50 stands for zero in the data rows.
Some points:
[39 53  0 74 16 62 60 72 15 12 65 68 27 45 42 40 85 42  0 47 61 86 40 49 28 33 58 79 25 30 37 68]
[59 34 35 40 22 38 36 45 54 70 42 33 45 79 68 50 42 44 96 43 53 70 83 77 56 23 43 36 43 21 38 63]
[91 11 92 50 39 55 49 66 52 53 86 94 67 37 48 46 55 52 84 81 40 44 15 47 94 36 58 31 34 68 35 38]
[ 9 23 68 43 75 22 49 52 46 71 80 44 33 61 36 65 56 54 33 50 29 26 43 34 35 64 24 56 67 40 32 33]
[57 66 59 79 28 52 33 41 26 83 59 35 41 49 43 71 53 52 31 63 30 63 67 41 57 20 52 37 61 81 51 48]
[56 49 85 19 47 51 67 48 68 63 43 45 45 38 66 65 54 58 53 49 70 29 79 64 24 79 45 27 41 45 34 52]
[33 38 65 72 76 68 90 88 67 53 34 57 29 51 58 53 50 70 47 27 44 29 40 40 45 50 43 43 57 24 52 55]
[48 49 50 67 36 73 61 66 42 82 57 30  7 51 60 38 22 27 58 56 42 52 98 60 38 55 28 56 51 71 50 60]
[39 29 61 66 26 66 52 56 39 59 34 65 49 35 40 54 29 38 47 64 93 65 73 51 53 51 47 58 60 34 52 47]
[38 43 26 41 74 63 46 49 32 48 41 78 70 46 19 43 46 34 72 44 56 31 50 64 29 52 72 61 66 55 67 49]
[84 58 62 34 59 58 69 24 54 36 38 45 64 52 42 29 11 59 52 43 46 55 71 54 46 26 39 72 36 78 31 27]
[73 46 56 68 74 56 59 72 48 37 60 69 27 24 80 65 38 75 45 42 61 39 72 52 50 50 54 52 53 34 57 38]
[62 46 60 44 75 67 28 58 53 44 50 63 61 63 45 43 45 51 52 18 61 47 34 72 39 36 65 68 49 51 74 57]
[33 80 42 86 45 52 50 73 36 50 51 71 77 38 39 50  0 47 72 58 66 51 49 42 50 60 37 32 54 45 62 56]
[64 69 24 47 67 76 49 31 69 46 45 41 46 48 34 41 44 36 26 54 63 49 54 68 67 57 30 87 39 60 31 59]
[67 83 51 50 72 47 21 52 72 18 64 72 99 73 57 50 93 49 47  6 41 82 12 26 85 50 89 72  3 53 70 49]
[25 41 45 68 59 70 59 51 28 84 67 69 37 55 60 67 50 62 48 60 32 29 56 51 58 62 26 51 53 57 43 39]
[ 6 70  0 53 63 19 56 87 19 31 50 75  0 89 47 84 57 27  0 55 20 78 41 78 19 56 31 65 51 73 35 32]
[53 51 61 59 51 44 90 57 61 58 69 51 41 40 36 64 59 77 41 38 83 40 83 43 54 48 47 32 63 48 42 57]
[63 62 35 53 56 65 45 35 82 57 42 69  0 25 28 62 28 47 63 74 48 29 58 62 29 56 49 63 82 55 40 66]
[63 35 66 24 68 75 61 86 54 67 53 44 52 38 41 31 58 54 31 43 67 24 36 63 50 51 46 33 75 65 57 54]
[54 68 79 27 38 71 21 39 71 50 32 38 88 50 57 67 46 81 53 34 44 26 81 59 55 79  8 40 51 26 49 44]
[ 0 60 37 62 40 61 35 80 54 47 48 42 46 51 45 28  0 56 85 45 94 54 47 28 71 47 48 32 63 61 30 55]
[56 76 61 56 57 54 55 69 71 35 51 39 46 53 56 61 53 61 23 70 63 35 56 75 59 54 78 47 39 38 61 58]
[51 75 19 29 34 43 41 58 49 40 37 51 28 31 33 43 51 40 54 53 19 36 43 67 38 53 66 87 65 55  1 34]
[45 76 20 64 39 57 43 25 26 51 32 69 27 42 37 64 49 42 35 46 22 58 33 68 46 63 70 68 36 50 11 54]
[26 42 72 39 92  8 43 48 52 48 60 45 68 61 49 87 87 38 53 43 50 84 28 38 67 47 38 54 77 35 64 12]
[58 51 69 32 59 52 41 39 14 50 67 22 40 53 67 57 65 41 46 52 27 28  6  1 52 74 65 49 62 78 63 56]
[51 82 36 33 60 71 75 35 46 48 65 69 50 64 61 28 41 73 69 51 44 66 45 52 72 56 65 54 47 60 49 42]
[37 64 26 53 64 55 65 46 40  9 35 70 42 50 54 39 44 47 42 58 54 70 48 50 32 51 28 54 51 56 40 92]
[49 42 30 26 40 48 34 52 56 35 63 96 50 58 36 42 47 59 57 43 53 14 43 53 60 33 78 48 67 56 38 27]
[40 55 40 35 44 49 55 36 51 64 27 50 57 41 54 40 58 59 53 74 41 59 30 80 73 52 62 60 61 34 30 38]
[71 59 60 21 55 55 68 10 68 41 61 27 74 44 26 23  0 32 52 48 34 33 49 67 63 27 43 56 36 41 38 27]
[64 53 33 72 50 55 29 38 67 65 47 57 24 66 58 54 65 13 50 71 62 54 53 51 67 16 37 26 39 53 49 61]
[79 36 53 45 58 80 32 40 45 36 46 47 30 44 35 62 63 67 39 99 75 62 97 50 51 45 39 44 54 27 45 74]
[37 56 53 65 44 49 42 46 48 61 43 34 43 59 84 50 49 43 66 46 48 58 68 51 66 36 29 64 54 52 55 59]
[72 63  6 59 62 61 66 52 50 44 43 49 35 54 58 26 19 64 10 33 46 53 39 65 13 37 35 72 15 61 32 59]
[43 43 99 13 52 17 62  0 69 73 56 46 91 65 62 46 39 65 81 67 90 51 26 34 81 30 71 60 82  6 63 65]
[57 17 46 53 43 80 58 57 64 53 64 62 62 55 61 55 48 53  1 54 60 60 37 47 30 62 87 37 47 55 62 44]
[59 40 69 62 70 56 88 42 71 62 24 59 27 46  6 16 77 73 24 31 43 53 50 49 64 84 32 25 68 51 53 45]
[43 44 62 49 34 42 60 51 46 33 62 43 19 31 19 48 67 44 57 80 66 65 57 52 21 34 57 65 12 35 56 62]
[63 45 41 67  9 44 53 29 88 54 20 18 41 48 33 49 45 63 73 46 62 23 39 62 34 61 48 62 54 54 88 38]
[78 56 32 28 53 14 12 58 47 48 74 52 99 99 47 91 96 42 86 35 50 95 44 15 80 62 71 42 50 37 54 77]
[34 49 35 66 39 56 21 52 53 78 61 36 21 59 69 28 32 53 48 67 37 60 70 34 59 46 47 23 22 64 51 52]
[44 41 37 78 41 64 40 55 40 73 56 46 68 60 49 59 43 30 38 47 21 61 76 39 53 45 57 52 41 69 44 60]
[74 57 54 44 15 35 31 30  8 72 76 19 16 34 55 35 47 52 35 50 37 56 23 27 59 38 38 55 59 60 81 32]
[49 29 25 63 31 53 52 35 46 45 21 65 45 40 57 51 64 59 59 41 52 32 52 59 26 60 67 76 41 82 56 20]
[35 20 57 50 61 61 45 36 52 35 57 58 32 40 40 26 48 67 47 37 68 39 63 66 22 38 71 49 55 86 81 44]
[23 22 50 80 75 65 77 75 72 95 17 26  0  0 43 41  0 46 47 83 76 38 75 87  0 62  3 59 71 50 44 58]
[12 52 43 76 45 48 22 52 40 60 54 21 32 47 59 32 45 25 30 85 52 23 68 15 67 46 53 24 28 75 44 44]
[23 44 54 68 63 44 40 56 56 78 76 58 35 48 67 61 66 58 43 47 35 31 37 44 27 59 16 45 76 47 45 31]
[50 15 83 30 40 56 39 24 99 43 63 47 56 54 38 34 56 78 79 94 71 61 85 33 59 54 45 54 60 20 83 67]
[61 63 25 47 25 78 48 52 69 56 26 25 63 33 38 45 62 46 76 56 32 50 31 50 32 63 44 70 47 55 62 31]
[24 66 36 68 32 52 51 79 54 20 44 78 32 16 41 41 25 24 56 55 48 57 35 40 79 36 27 19 39 70 39 54]
[39 56 56 58 58 36 47 52 21 58 18 53 50 43 79 13 69 14 43 44 33 57 54 52 36 48 50 56 52 29 35 54]
[53 65 16 23 27 58 63 34 61 43 26 50 44 39 47 63 45 35 70 32 26 51 42 53 64 55 84 58 72 45 18 35]
[57 61 59 63 46 54 66 56 59 45 68 73 71 53 50 51 57 43 17 81 55 63 49 29 45 57 62 64 56 28 46 68]
[56 68 43 53 35 21 67 58 36 81 37 51 58 67 70 42 61 42 59 61 51 43 57 63 37 30 51 52 45 49 53 69]
[48 22 11 71 47 51 33 52 51 53 63 27 61 55 78 50 66 33 50 58 39 32 64  0 89 22 58 26 27 64 38 60]
[52 55 60 36 27 65 28 52 53 39 44 55 54 43 78 54 46 76 34 37 60 20 68 57 30 65 20 35 51 45 40 48]
[62 25 35 28 53  0 48 73 46 44 38 44  6 72 45 64 34 25 51 44 53 63 59 39 35 73 11 56 75 32 74  6]
[65 62 74 34 32 55 39 57 69 30 31 40 77 57 64 78 55 59 23 24 40 21 56 65 70 63 33 37 55 37 55 62]
[28 36 97 55 65 61 69 77 78 74  0 36 54 63 16 61 61 71 42 16 51 61 19 13 54 55 41 39 30 40 46 47]
[40 40 48 41 60  3 44 50 45 54 58 46 63 75 51 61 58 38 50 68 47 82 63 61 54 76 59 34 85 49 69 32]
[37 52 56 33 61 18 49 63 43 34 42 44 28 99 41 72 56 37 61 66 45 76 60 49 31 68 35 34 87 42 74  5]
[71 82 62 48 58 50 35 62 40 65 59 50 48 55 86 28 64 40 43 56 22 58 51 33 55 52 63 66 44 62 59 53]
[42 19 69 51 38 84 57 34 41 39 57 55 37 29 54 44 63 57 56 52 58 75 46 63 31 34 71 40 55 34 90 55]
[50 31 45 72 49 73 63 37 54 35 52 61 31 79 23 39 71 29 60 59 82 34 49 74 50 59 51 52 37 53 45 51]
[34 61 43 55 69 44 64 64 25 47 12 68 46 27 68 57 23 80 43 70 67 57 44 68 42 41 40 33 42 75 38 51]
[61 57 69 65 64 43 65 47 37 61 71  9 32 46 66 13 45 46 64 66 27 48 59 59 49 46 38 51 60 61 70 46]
[53 25 55 61 45 53 62 73 66 44 53 66 54 14 59 64 31 39 74 69 61 58 19 57 64 29 39 10 41 83 31 58]
[54 32 36 27 52 57 38 57 15 38 63 60 43 28 62 53 31 57 29 47 32  4 70 68 46 59 43 28 32 32 65 59]
[49 60 70 84 59 32 61 41 38 48 48 48 86 62 86 47 80 23 51 32 50 49 63 46 67 53 72 65 63 57 42 61]
[66 55 38 68 48 37 39 37 37 39 67 20 25 28 25 31 45 70 46 46 90 65 44 72 28 66 44 62 35 36 23 52]
There is one direction along which these points spread out most. Take the direction at right angles to it along which they spread out most. Then take the direction at right angles to both along which they spread out most. Go by this last direction. How many in every 100 of the points above lie lower along it than each point below? Round to a whole number. More than half of the points above lie lower than the first one.
[51 69 48 32 71 40 50 18 68 30 69 38 79 19 29 31 34 34 68 30 56 70 54 76 35 53 43 40 55 50 39 41] 89
[47 68 57 54 75 13 41 40 29 70 29 50 77 47 57 48 79 22 53 23 49 52 33 40 41 35 79 34 33 15 55 68] 30
[53 52 41 52 27 42 54 59 47 38 34 28 59 51 39 56 37 53 68 58 16 39 38 63 44 46 89 63 70 37 11 36] 70
[27 41 51 39 71 62 82 46 28 60 77 54 44 36 70 73 55 43 36 17 25 41 52 52 65 76 41 53 32 38 51 46] 18
[61 26 56 53 42 39 47 26 26 49 63  7 12 76 52 71 20 47 68 72 48 48 40 38 42 72 33 58 63 47 79 34] 9
[48 28 40 51 53 68 57 38 38 21 60 59 51 43 40 55 61 54 29 23 54 58 38 29 18  9 85 55 41 55 73 51] 89
[28 57 26 61 54 51 63 74 25 45 19 75 40 58 29 30 61 61  2 19 36 74 12 65 18 52  4 73 30 77 16 96] 57
[64 85 34 41 50 62 46 64 54 36 47 39 77 41 48 64 68 81 39 57 51 37 68 52 28 65 12 27 47 19 30 49] 49
[70 58 73 60 43 43 58 54 55 55 50 65 27 45 28 22  1 47 58 39 67 57 61 67 25 42 32 54 54 73 41 69] 82
[46 64 18 35 25 62 55 49 60 46 31 31 62 46 22 66 59 62 80 47 26 30 52 67 53 41 39 82 53 68 57 45] 84
[44 27 43 74 53 37 46 65 49 37 49 60 49 28 44 47  8 62 42 42 39 59 40 63 65 59 59 40 40 79 43 94] 82
[51 53 68 23 46 56 51 63 48 48 65 57 38 25 66 81 47 61 51 50 59  9 78 59 33 61 32 56 10 55 58 53] 53
